Each row is where one point has got to under a steady rotation. How many ticks took it there?
The counts run from 0 to 249.
[121 116 155 128  79 129  99  93 103 149 118 143  98 114 114 136 123 136
 199 132 181 152 148 115 103  76 109 137 138 136 175 147 153  97 127]
126
[130 118 104 157  89  95  64  88 152 150  86 136 114 110  95 148 133 125
 146 151 154  98 106 118  94 109 151 157 144 103 164 121 140 121  89]
135
[126 131 122 124 106  94 121  84 110 123 119 109 111 103 159 131 117 164
 181 116 176 153 140 123 100  71 152 162 129 121 171 153 123 138  79]
124
[124 144 173 113 176 178 107 130 122 139 129 108 180 120  97 136 116 128
 148 110 107 180 181 125 172 148 102  82 120  97 131 149  99 121 145]
98
[121 105 139 150 159 179 122 138 158 143 171 119  98 133  97 171 111 114
 153 114 106 126  81  75 157 140 140 117 149 154 160 141 154  98 178]
75
[136 129 154 158 199 172 135 116 156 115 153  93 154 138 117 101 124 135
 110 101  93 128 104  89 180 149 102 127 113  96 134 137 147 140 144]
86
[126 147 132 136 116  77 140 160 130 171 160 140  93 125 139 161 115  99
 173 184 149 165 133 149 149 113 150 138 151 109  84 159 129 108 167]
45
[110 166 161 129 191 156 105 101 130 137 145 124 150 133 108 132 127 119
 140 103 112 196 177 101 163 127 115 112 127 126 137 159  84 128 147]
97
[134 105 128  94 189 132 121 174 120 129 109 148 176 134 140 121 144 168
 172 100 144 127 100 109 134 163 183 109 132  91 109 144 120 136  95]
195
[102 155 105 140 139 110 152 119 147 100 113 101 139 125 161 132 126 176
 129 140 117 155 168 137  86 154 149 135 108  44 100  97 126  99 109]
27
[126 144 110 134 129 141 100 124 153 129  81 165 138 148  74 129 105 188
 122 137 154 155 183 159 110 144 149 138 138 103 142 109 141  82 147]
17
[146 104 114 159 118 134 104 108 117 103  94 127 134 116 107 164 112 120
 185 142 178  92 141 123  97 100 131 151 119 111 126 131 163  96  65]
133
[116 145 113 136 114 107 105 168 114 143 153 139 108 103 146 158 120 105
 179 168 132 172 147 145 145 134 171 123 146  83  84 154  98 116 145]
46
[137 121  29 147 110 129  84 115 149  72  83 101 137  90 134 131 127 136
 140 122 148  98 138 110 113 132 152 134 116  91 141 129 143 132 123]
144
[127 122 129 168 120 124 156 114 141 178 165  97  87  80 120 129 128  95
 177 154 134 144 131 140 157  77  79 100 132 125 126 135 160 106 136]
243
[118 149  77 154 144 102 120 130 167  65 110  62 148  91 148 158 101 126
 121 145 104 119 125  95 109 158 140 128 104 104 111 141 166 137 146]
152
[120 179 169 142 177 145 126  83 142 158 143 123 126 157 118 122 115 120
 118  95 121 177 163 112 178  99 116 123 149 156 156 161  94 128 164]
96
[114 148 183 132 165 124 141  71 134 186 128 131 117 121 121 140 137 142
 125 119 108 177 160 121 136  82 127 143 158 117 147 124  91 107  83]
104
[126 135  83 135 122 108 115  94 131  96 158 108 131 152 130 101 120 189
 126 105 137 127 159 130 140 157 176 143 139  54 146 116 118 103 132]
218
[118 106 127 158  91 124 116 101 112 166 160 103  95  93  93 119 136 142
 118 157  90 145 158 126 133 135 107 113 148  57 153 112 161  77 134]
231
[109 160 110 162 135 130  90  80 114 130 182 128 115 165 114  96 133 120
 170 129 128 136 178  97 146 111 131 112 142  94 132 119 114  79 156]
222
[151 107  98 111  72 104 137 185 107 145 111 105 109  85 146 130 136 146
 157 155 124 147 128 158 137 130 160 126 142  79 105 154 133 101 163]
48
[158 165 115 174 159 113 140 148 175 127  85 125 128 120 126 134 102  80
 106 157 121 124 154 128 151 119 118 132 144 144  77 158 159 130 168]
162
[131 112 139 116 130 153  95  98  89 151  96 142 143  85 121 123 142 151
 141 119 149 166 180 153 138 104 138 127 130  80 148 143 100 130  65]
113
[112 112 115 168 170 175 128 121 159 123 191 122  98 135 120 162 115 116
 160  97  99 126  86  75 150 115 146 127 156 155 153 125 136 118 149]
74
[145 108 140 140 130 165 102 125 129 140  98 162 149 174  85 103 130 171
 154 112 144 111 152 118 125 142 159 145 159  92 136 117 144  63 111]
208
[146 134 159 136 170 157 186  83 123 143 100  89 154 100 144 132 116 167
 130  84 116 159 168 144 141 109 115 119 122  98 132 134 118 100  74]
102
[161 123 121 134 119  82 152 184 140 136 143  99 122 126 160 143 133 114
 152 156 114 116  64 120 147 117 167 175 136  96  94 174 138 122 119]
57
[103 129 155 101 159 132 115 151 114 100 154 129 156 156 127  92 131 175
 170 111 144 142 101  80 113 175 157 133 122  79 148 140 144 120 147]
203
[154 127 155 126  86  96 103 144 125 109  93  95 172 119 123 123 137 137
 185 147 179 122 102 106 122 114 109 141  85  91 156 166 171 115 126]
130
[125 115 177 108 174 111 167 185 141 179  98 146 135 104 159  98 152 150
 112 142 109 158  82 104 130 126 119 120 136 113 110 151 166 145 154]
181
[113 132  99 153 112 120  97 126 163 138  82 123  96  99 118  94 137 126
  69 147  84 139 138  84 119 115 122 130 162 141 135 131 163 126 189]
158
[139 141 130 128 159 137 130 135 125  95 126 148 154 199 112 105 110 141
 172 108 162 119 151 119 131 137 184 175 155 110 122 150 112  80 103]
206
[122 152 109 169 128  83 138  88 124 152 150 110 112 137  98 144 121 126
 132 152  96 125 177 137 140 117 154 147 176  88 116 123 116  58 101]
229
[142 106  56 169  97 143 110 107 156  91  78  97 123  96 141 120 122 151
 149 122 163  87 137 107 105 116 117 137 119 111 144 125 169 110 144]
145
[121 129 139 146 158 136 103 122 130 106 169 139 149 153  76 156 100 142
 172 142 169 121 155 128 154 190 149 125 143  71 125 121 144  89 140]
215
[147 141 103 166 125 109 156 114 170  99  77  85 114 106 132 163  86 122
 102 153 110 120 148 129 108 128 141 162 156 146 113 156 169  99 149]
154
[146 109  98 140 103 150 158 139 112 139 137 126  68  97 183 105 142 114
 183 135 130 133 138 116 137  65 132 125 134 116 100 144 143  88 127]
51
[162  83 107 155 124 161 162 170 115 126 149 128  85 105 136 162 110 113
 169 150 135 109 101 138 146 113 172 157 152 118 106 155 160  92  97]
59
[111 153 117 163 132 105 129 107 113  99 201  81  99 122 130  89 123 107
 134 164 117 161 143 128 161 123  97 131 114  71 122 164 143 124 141]
234
[119 152 104 160 138 110  78 110 144  72 153 128 122 130 118 145  94  89
 169 151 192 129 125  96 119 130 137 154 113 126 148 156 157 146 146]
140
[150 130  97 121 102  72 152 173 129 142 131  46 125  75 140 145 126 132
 138 136 112 162 101 173 153 109 143 146 122 125 129 180 130 112 120]
248
[136 169 124 141 125  74 108 113 141 125 149  71 169 151 114 102 147 135
 149 144 110 122 147 112 160 142 133 118 134  61 118 131 110  91 153]
225
[168 100 112 142 149 181 121 182 139 120 142 128 128 130 110 147 110 100
 176 134 143 113  96 122 185 135 146 127 144 138 104 168 147 104 156]
67
